Each named turn below is shown by a few rows before and after it. Which turns, in which order, take the first row of each later pair to the second? The first pair is answered.
Q106:
[ 15   8 -14 -18  -8   7  12   7  28   5  12   5   7   0   0 -15 -13  11
 -11] => [ 18  -3 -21  11   1  -7   9 -15  30   2  16   9   2  -4  -4  -1   6  -1
 -12]
[ -5  -2  -7  22  -2 -15  -2  -9   8  16   1   8   3   2   5   6   3 -19
  15] => [-17   8   2   1 -16  -7   0  10   3  19  -5  10   9   6  10  -5 -11  -6
  19]
[-15 -12  -1   6  -5   3   2  -4   0   3   4  -9 -18   5   3  21  12 -12
   6] => [-23  -3   6  -9 -15   8   2  10  -2   4   0 -10 -13   9   5  12   1  -3
   7]
[ -1  -3  -9  18   8  -5   6  -9  -8  22   9  -2  -3  10   7   6   1 -10
   9] => [-17   3   1  10  -7  -2   5   1 -14  22   2   1   3  12  11   1  -4  -2
  12]
Q338:
[ 1  5 -4 -4 -2 -2 -1  0  6 -6 -8  7  4 -8 -4 -7  0  9 -5] => [  0   6  -5  -2   2  -3  -2  -2   5 -11  -7   5   1  -7  -4  -3   6   9
  -2]
[  9  10   0 -14  15   6   3  11  -2 -25  -9  11  -3  -3   2   0   5  25
   3] => [  3  -2  -4  18  13  -3   2 -10  -2 -21  -5  20  -8  -6  -1  12  23  10
   2]
[ -9  11  -2  -7  -4  -7  -7  -4   2 -17  -4   5   2  -5   2  -3  18  11
  -6] => [-12   5  -4   8 -11  -8  -6  -9   4  -6  -5  13   4  -5   0  -2  17   5
  -9]
[ 12  -5  -9  -5   8  -3   8   1   0  -3   1   3   4  -1  -3  -7   3   4
 -10] => [ 11  -5 -10  -1  10  -4   8  -2   0  -3   2   3   3  -2  -3  -4   7   3
 -10]
Q721:
[ 21 -10 -11 -18   5  12   9   9   0  21   6  -9 -15   8  -8   0 -24 -13
   0] => [ -9  -6   4  -8   8 -11  -1 -14 -17 -15   6 -10 -23   4  -1  22  20  -7
  19]
[  1   9   5 -14   2   2  -1   9  -1  -4  -3  -2   5  -2   1  -5  -7   9
  -2] => [  6   1   1  -6  11   4   1   5  -3   8   3 -10  -4   3  -2   6 -10  -8
   1]
[-19   3  -7  14   4  -6   0  -1   0  14   0  11  -9  -8   1   5   3 -11
  -9] => [-23   9  -5   9  -4  -8  -2   2   1   6  -3  15  -2 -11   4  -3   5   3
 -11]
Now pairs of rows:
Between the rows of a pair lie two turns.
[ -3   4  17  -2  -2  -7 -12   0  -6  11   0  12  -1  -1  -3   1  -6   0
   8] => [ 11   4  11 -11  11  -4 -10   2  -3   8   3   4  -5  -3  -5   2  -8  -2
   7] | Q338, Q106
[-11   7  16   8 -25  -6  -4  -4  -5  18   3  17  15   6   5  -3 -11  13
   1] => [  3  11  15 -20  -5   3  -1   9  -9  14   6  -1   7  13   5  -3 -25  14
  10] | Q721, Q338
[  9  -9 -12   4  23   5 -10  11 -10   8  -2  -5 -14   7  -5  14   6  -2
   4] => [-12  -9  -6  21  -1   5 -11  11 -13  17  -8  10  -5   7  -4  10   7  -1
   3] | Q338, Q106
[-11  -9   3  13  -3  -9   2  -3 -11  -3   9   3   6   2   5   2   8  -4
  -2] => [-10 -10   2  12  -4  -2   4   2 -11   8  10   3   8   6   5  -1  -4  -8
  -2] | Q338, Q721
[  0   0   1   3  -3  -6   2  -3   3 -12  -1   8   7 -12   1   2   6  10
  -3] => [13 -2 -3 -8  7  1  5  5  5 -7  1  0  4 -8 -1  0 -7  7 -4] | Q721, Q338
[  9  -5  -8  11   0 -18  -4 -10   4 -26   6  -6  -5  -8  11  12  19   6
  -1] => [ 15  -2 -10  -4 -15   6   3  21  10  13   3  -4   4   1   9 -10 -26   2
  -9] | Q106, Q721
[-27  12  11  -5 -28   1   0  11  -6  -1  -9  13  13  -4  10 -13  -6  22
  -1] => [ 17  10  -4 -34  20   7   4  11   0 -20   3 -15  -2  -3   5  -6  -7  19
   1] | Q338, Q106
[ -1   0   7  -1 -11 -13  -8 -28   5 -21  -3   4  -2 -19  -5  21  27  17
  19] => [  5   6   6 -15 -35  12   0   6  15  17 -10  12  13 -11  -6  -7 -20  20
   6] | Q338, Q106
[ 0  3 11 -6  2 -7 -2  1 -1 -2 -4 -7 -7  1  4 10  8  0  9] => [  3   3   8  -3   2 -10  -3  -3   3  -6  -5  -4  -5  -2   5   7  12   2
   6] | Q721, Q338
[-19   9  -2   9  -1  -4   2   8  -1  14  11   6  -9   7   2   4 -18  -1
   1] => [-24  15   3   2  -3  -6   0  10  -4   5   8   5  -9   5   5   3 -14   6
   3] | Q721, Q338
[ 17   3  -6 -21 -19  18  -1   5   5  -4 -10  10   9   1   4 -25 -13  18
  -6] => [  6  -9  -7  22 -22  -1  -7 -26   4  -8  -8  22   5  -4   1  -7  20   4
  -5] | Q106, Q106
[  4   3   0  -9   2  -2   1  -2   1 -17  -4   4   2  -8  -2  -5  10   5
  -1] => [ -5   4   5  -7 -11   1   1   3  -1 -10  -7  11   6  -7  -1 -10   4   5
  -2] | Q338, Q106
